500 stands for zero in the data rows.
Here are some points, each followed by its number:
484|543|479|590|542|549|493|412|400|428|413|451|426|463|542|599|368|480|407|659|611|492|466|508 0
386|340|599|323|556|567|556|532|503|382|621|503|594|468|332|596|457|510|608|428|571|544|638|680 1
328|504|557|595|532|587|633|619|450|305|442|556|656|443|489|620|530|411|547|428|495|519|456|530 2
441|377|453|566|573|542|429|571|448|589|478|466|469|512|482|191|511|527|430|423|394|553|466|436 3
469|473|348|369|445|484|425|415|584|713|653|495|566|606|438|223|479|380|340|367|239|490|549|402 4
619|501|485|686|622|512|355|384|513|495|503|472|463|464|675|458|401|575|461|609|490|511|486|491 5
438|512|624|275|647|565|694|434|559|511|478|569|381|351|323|562|451|434|517|440|433|463|607|479 6
564|511|483|711|621|528|361|404|509|464|486|519|488|439|687|506|402|571|456|617|529|526|466|454 7
610|397|325|545|577|539|369|433|653|573|561|591|407|555|606|337|334|597|479|511|433|455|543|549 8
368|428|515|380|383|453|567|641|449|474|577|539|629|771|364|544|550|381|500|485|587|547|410|403 9
309|468|581|368|504|507|620|456|411|448|574|688|588|365|313|443|476|415|564|369|520|396|482|365 10
506|501|355|588|397|384|378|499|569|489|470|479|453|460|576|335|502|608|431|398|405|454|558|485 11
402|486|447|429|456|443|463|457|617|382|446|497|364|524|526|569|505|582|457|550|381|630|593|551 12
552|399|576|515|465|458|707|505|350|621|620|470|412|656|403|424|639|413|399|444|609|528|394|525 13
690|348|480|478|467|456|307|539|476|491|601|396|581|393|370|361|476|609|618|411|556|465|718|533 14
630|368|460|587|540|416|260|367|594|699|416|404|521|519|619|467|505|646|373|585|395|542|574|457 15
500|656|467|724|506|506|366|607|714|441|373|481|515|370|608|611|522|528|577|411|446|460|445|383 16
619|477|401|489|472|505|297|473|537|558|591|487|540|632|522|329|396|539|506|467|327|382|537|570 17
466|481|423|630|488|442|277|547|569|528|580|483|573|535|717|533|338|570|391|478|492|395|342|450 18
416|543|415|720|460|542|529|683|688|461|477|460|545|491|502|564|502|581|631|488|514|512|442|466 19
508|424|574|443|601|507|751|515|451|518|713|706|569|561|378|301|576|593|628|322|591|379|517|568 20
466|520|695|430|507|526|767|485|360|495|546|681|510|294|435|583|499|408|425|624|538|625|437|505 21
462|460|544|471|556|592|610|606|516|445|554|555|558|668|388|595|481|347|407|656|487|608|446|332 22
388|622|427|336|430|439|677|556|554|494|464|504|530|658|343|583|552|332|577|666|486|614|484|488 23
488|472|450|550|561|588|630|438|437|466|468|611|463|404|445|456|564|540|610|493|448|335|485|455 24
395|540|569|273|397|338|681|570|395|485|543|567|469|633|328|565|600|380|602|527|624|542|370|536 25
524|540|591|461|510|451|831|562|391|446|629|574|525|386|315|375|560|585|428|419|547|462|583|618 26
291|548|583|412|611|586|669|555|423|531|454|606|557|552|441|514|490|303|605|657|663|610|471|475 27
528|542|623|488|541|546|630|496|456|450|495|553|436|475|422|458|452|419|481|540|429|571|611|513 28
427|590|541|571|514|534|561|454|472|398|557|621|566|473|474|565|389|441|450|678|594|615|382|479 29
467|477|597|366|475|412|698|497|363|483|432|455|546|452|452|680|654|579|541|540|628|429|648|608 30
646|476|381|737|589|557|385|333|526|484|436|417|494|545|647|563|381|483|393|554|400|438|612|500 31
501|499|682|646|522|506|640|541|495|440|523|545|591|464|545|676|642|526|405|482|556|603|485|440 32
620|584|459|669|505|454|362|513|557|405|366|424|498|421|622|607|444|657|381|521|572|606|438|542 33
266|477|576|446|596|463|699|525|622|488|662|617|447|283|431|630|524|327|684|326|595|352|383|481 34
353|430|477|520|543|514|611|598|604|492|638|559|450|401|486|449|493|627|524|441|599|422|386|508 35
460|629|503|616|512|508|482|557|685|417|418|446|422|273|580|585|463|540|450|515|473|591|539|529 36
505|585|677|442|533|557|670|501|458|390|530|590|414|453|333|409|430|342|505|452|372|563|628|509 37
748|539|375|414|398|479|237|399|640|766|444|398|380|709|562|462|476|556|450|536|373|512|658|565 38
457|587|478|450|600|485|417|508|615|504|435|575|578|417|403|419|497|546|648|333|565|522|678|490 39
476|637|486|381|631|505|429|570|637|516|453|594|609|441|345|346|516|509|717|261|550|500|697|528 40
490|525|514|657|586|544|390|410|529|469|458|538|512|444|690|635|356|592|404|606|533|443|430|436 41
464|506|441|458|374|615|578|588|338|401|589|347|409|507|286|417|422|384|467|480|659|427|413|504 42
449|516|432|288|406|455|573|620|553|531|447|544|549|803|282|492|585|380|668|465|483|556|418|488 43
504|507|416|483|397|490|550|551|520|473|529|514|406|613|545|571|506|478|405|537|510|599|347|567 44
579|482|633|411|369|567|573|649|486|628|595|366|481|614|300|496|490|282|510|404|531|465|609|505 45
New points follow, each followed by the number of its nearest point above.
491|453|390|474|506|481|481|369|450|513|305|610|510|505|607|680|466|495|433|718|519|590|484|529 0
429|432|482|390|541|422|467|409|379|447|552|557|465|554|472|157|422|479|395|334|341|451|440|562 3
462|391|477|501|454|470|682|377|418|538|499|472|413|554|515|556|564|552|293|707|520|622|392|528 44
638|547|557|724|553|607|429|297|541|590|421|397|536|467|579|531|385|566|274|553|356|513|688|524 31
600|631|589|460|506|422|357|551|637|477|377|453|361|418|418|407|475|524|596|387|452|498|597|451 39
506|411|409|675|458|458|230|633|613|447|466|397|430|527|610|413|464|506|513|288|491|450|529|554 11
396|473|490|751|519|448|457|615|434|403|464|510|569|519|527|382|459|580|544|508|642|525|406|409 19
463|365|489|326|383|642|646|543|529|412|677|606|560|405|380|544|544|528|492|339|383|443|604|559 1
437|633|530|348|436|442|434|581|522|400|494|621|575|667|433|407|568|415|646|532|358|577|349|364 43
477|477|473|590|365|496|613|397|400|392|459|555|493|384|514|684|500|554|309|589|463|407|390|401 0
414|477|375|241|410|458|527|558|374|617|439|468|460|590|387|333|496|273|552|428|453|364|425|452 43
630|497|387|685|527|545|383|354|492|503|399|398|476|551|637|592|396|475|368|584|428|473|606|534 31
599|589|531|348|482|439|238|376|663|658|443|587|468|760|535|419|505|509|396|565|298|645|557|444 38
423|497|416|557|400|508|497|442|366|352|397|456|463|456|405|509|394|446|442|550|564|441|361|428 0
395|483|447|426|440|416|433|469|583|423|483|498|374|523|489|464|507|564|502|527|445|604|588|548 12
424|437|497|214|625|615|769|403|462|583|497|613|413|395|418|659|465|559|443|565|547|507|520|549 6
417|463|488|473|447|318|586|431|480|399|515|497|430|406|328|420|541|509|562|477|634|653|535|480 28
323|446|503|436|416|435|525|597|458|435|614|554|601|471|378|369|449|465|564|399|505|386|385|424 10
516|426|432|341|519|548|570|457|531|599|304|505|442|383|657|740|625|660|360|497|453|564|596|591 12
446|627|472|613|414|469|276|703|747|442|503|453|575|322|599|657|410|525|646|309|510|351|561|440 16
635|447|388|437|590|442|370|305|533|588|329|358|469|516|419|408|391|620|473|550|511|601|573|495 15
416|292|496|306|507|380|431|383|442|530|533|476|448|338|558|460|483|598|392|486|398|508|581|591 12
397|600|533|389|479|478|643|524|502|316|602|689|531|275|360|518|498|527|641|415|623|428|476|506 10
510|616|504|519|474|539|564|445|384|325|451|539|426|412|532|633|408|568|312|639|567|551|389|586 0
559|497|689|394|329|604|657|784|475|624|670|382|484|565|253|528|513|220|583|406|630|469|586|504 45
406|478|553|354|529|625|677|457|387|458|590|581|640|386|287|465|491|408|574|553|486|490|439|488 10
448|599|474|617|499|484|456|575|678|401|442|450|442|321|601|593|442|562|453|505|512|572|524|554 36
485|482|473|439|349|425|416|630|522|511|554|459|577|791|435|523|529|409|531|452|539|486|456|438 9
503|418|568|153|626|484|569|489|583|618|711|563|459|601|275|311|520|377|627|261|476|429|485|558 20
539|271|442|459|459|317|668|491|426|720|795|534|430|601|588|339|529|642|305|458|501|282|297|453 13
401|693|521|482|483|593|614|574|333|582|415|603|615|516|394|363|536|301|601|569|572|501|518|491 27
532|409|758|727|633|548|675|432|533|435|674|568|539|432|455|651|453|607|467|442|646|518|519|482 32
494|595|495|631|490|528|495|566|653|412|448|477|461|302|549|566|492|583|478|476|518|564|542|502 36
512|556|564|473|514|530|719|652|527|503|582|596|514|391|491|518|580|446|567|490|568|481|360|627 35
437|607|438|682|462|507|440|617|654|450|525|512|481|550|537|478|488|448|607|435|456|548|472|464 19
370|441|510|456|561|519|556|520|438|440|383|461|410|593|544|746|426|428|468|716|643|577|413|518 0
459|476|509|558|582|462|455|388|466|494|327|440|398|477|492|553|439|482|345|529|541|542|524|434 0
526|487|426|656|433|478|254|631|622|433|462|402|455|547|566|450|443|456|535|334|469|458|561|564 11
580|515|629|433|405|590|649|692|469|602|606|408|451|568|364|564|489|338|515|483|620|482|546|518 45
381|516|545|618|528|585|561|575|472|385|445|542|606|508|495|591|522|403|576|505|518|551|486|515 2
421|432|628|352|567|449|766|595|431|593|667|668|485|485|425|456|629|584|554|353|682|417|378|505 20
401|439|427|510|437|378|567|592|476|464|261|469|493|508|583|670|578|459|283|510|505|630|454|440 44
383|409|563|454|576|574|600|510|389|462|478|427|480|608|283|377|476|348|561|477|609|546|652|509 28
635|534|270|402|435|533|420|447|531|709|448|465|392|811|585|394|487|532|340|468|342|457|623|608 38
573|483|582|448|547|608|438|452|488|421|561|504|475|483|452|438|460|433|611|465|405|481|434|631 28
385|560|430|373|563|594|567|462|408|488|356|545|564|522|624|779|655|485|739|573|458|297|471|367 24
591|536|485|655|515|458|362|531|589|344|485|412|528|429|586|552|493|769|431|415|479|449|502|384 33
491|498|544|486|618|594|555|392|371|480|345|501|426|517|534|612|398|475|375|643|577|515|468|544 0
458|499|380|569|398|349|455|524|574|428|447|464|389|406|530|311|533|632|403|351|418|479|535|468 11
594|474|452|455|515|526|346|455|549|577|553|541|537|657|474|334|426|507|548|537|373|472|554|555 17
334|587|504|512|604|563|704|373|418|507|410|575|603|588|470|563|582|336|489|596|469|657|526|514 27
568|459|575|360|528|473|417|443|471|507|380|603|394|399|670|587|627|485|431|613|396|656|657|597 12
431|516|558|445|504|482|729|504|447|492|455|564|470|462|320|467|583|381|535|539|506|607|453|521 28
605|419|517|489|526|381|401|432|561|677|439|447|487|566|550|511|552|579|406|578|432|567|497|480 15
433|552|378|719|466|407|270|576|582|433|520|481|523|530|737|586|275|560|398|486|591|377|308|464 18
449|512|446|583|470|455|388|430|565|523|438|532|496|412|572|521|518|623|515|466|554|526|602|434 11
581|581|625|540|597|549|567|532|408|585|471|538|493|528|349|292|579|422|591|521|592|720|543|528 28
512|501|304|534|439|508|534|485|490|500|479|477|534|741|580|550|448|484|472|647|550|539|523|524 44
430|614|517|597|517|513|533|416|470|376|511|655|547|565|489|562|360|403|420|683|606|639|353|490 29
510|470|411|371|463|524|436|431|557|636|639|491|538|578|408|253|483|385|433|381|278|485|519|474 4
599|511|562|388|512|564|477|494|469|474|502|485|468|561|388|371|507|402|624|492|413|530|452|651 28
431|607|463|511|441|480|565|705|633|411|483|521|570|438|448|473|593|477|640|407|436|484|455|488 19
473|406|464|554|592|666|674|412|456|483|432|641|436|351|431|537|565|534|598|460|410|299|547|462 24
362|564|618|285|543|552|565|538|457|398|556|520|602|298|263|479|406|296|707|377|485|341|503|469 10
579|379|383|591|563|619|433|495|448|446|356|363|559|665|586|629|466|594|337|447|466|484|586|465 31
625|489|435|480|455|518|616|567|562|421|445|520|571|415|286|399|441|508|535|420|423|523|650|605 28
412|590|515|600|415|614|686|584|551|349|593|420|580|477|483|622|566|373|497|483|436|565|468|618 2
584|455|621|422|734|482|678|466|467|636|390|430|456|546|409|564|449|447|428|661|604|680|622|605 28
467|502|605|643|499|489|606|452|471|446|509|460|514|390|474|613|503|551|488|516|625|514|561|514 32
464|421|596|427|571|579|601|537|354|526|430|502|453|462|510|478|551|352|445|598|420|599|460|566 28
515|452|409|460|528|520|503|347|427|503|283|646|532|472|590|705|489|466|469|717|489|588|475|539 0
474|460|496|538|455|456|422|428|458|560|342|455|478|466|621|686|448|485|388|668|595|573|572|509 0
549|466|600|603|451|504|548|450|456|391|596|538|549|436|532|582|591|673|550|430|596|424|522|463 32
518|400|524|421|530|510|687|492|409|522|638|654|551|556|428|380|541|553|542|429|558|419|479|554 20
558|611|632|292|621|492|625|621|446|560|413|490|578|565|348|504|522|522|553|490|562|547|498|460 28
501|481|550|701|512|408|637|443|463|452|706|391|523|275|417|428|414|620|405|496|657|505|422|525 35
529|695|636|472|537|422|370|610|659|425|334|469|385|341|406|435|449|551|623|369|491|496|609|402 39
458|580|449|572|510|432|369|603|542|470|502|493|549|539|611|544|344|546|476|481|586|417|358|457 18
465|538|435|626|480|486|345|514|601|453|503|441|531|476|559|432|425|617|414|394|445|453|504|466 11
483|558|645|274|655|576|758|390|558|541|500|607|360|370|298|576|461|442|509|468|434|464|646|501 6
624|504|380|748|545|523|373|394|535|497|440|433|490|526|634|512|377|474|402|572|445|461|563|478 31
502|511|527|558|557|526|389|558|582|525|510|502|540|496|485|331|565|516|617|338|480|482|534|485 39
639|457|536|392|516|606|421|459|505|481|605|491|472|562|368|316|469|442|641|444|360|454|479|652 17
561|494|443|596|440|600|292|646|570|611|571|487|618|581|579|410|566|324|777|504|384|534|494|511 17
518|430|749|527|740|561|558|422|511|429|495|492|504|384|618|749|481|524|287|505|473|583|525|515 32
448|570|561|537|504|455|591|432|409|359|440|563|483|417|489|584|550|528|599|635|587|524|387|397 29
530|539|475|580|472|440|427|544|511|416|432|470|529|439|538|537|450|584|440|494|557|545|409|507 33
479|473|557|472|598|601|599|541|480|468|494|543|517|633|445|613|456|387|390|666|516|591|466|402 22
500|487|401|492|440|541|495|335|567|369|497|330|452|398|453|591|521|568|560|563|486|536|594|555 12
388|426|480|373|321|428|504|676|436|462|525|480|609|863|356|548|546|330|523|483|594|533|394|415 9
561|515|498|499|498|483|570|623|450|477|224|494|490|629|479|550|524|433|427|636|444|640|419|497 44
464|552|617|707|526|639|488|564|452|513|421|550|537|396|509|542|524|401|560|679|603|647|460|463 29
549|517|637|458|634|475|651|532|393|528|586|505|397|446|570|441|549|544|493|551|602|515|465|640 28
461|511|457|622|462|442|564|833|631|464|510|397|458|393|503|499|506|602|555|416|557|500|461|546 19
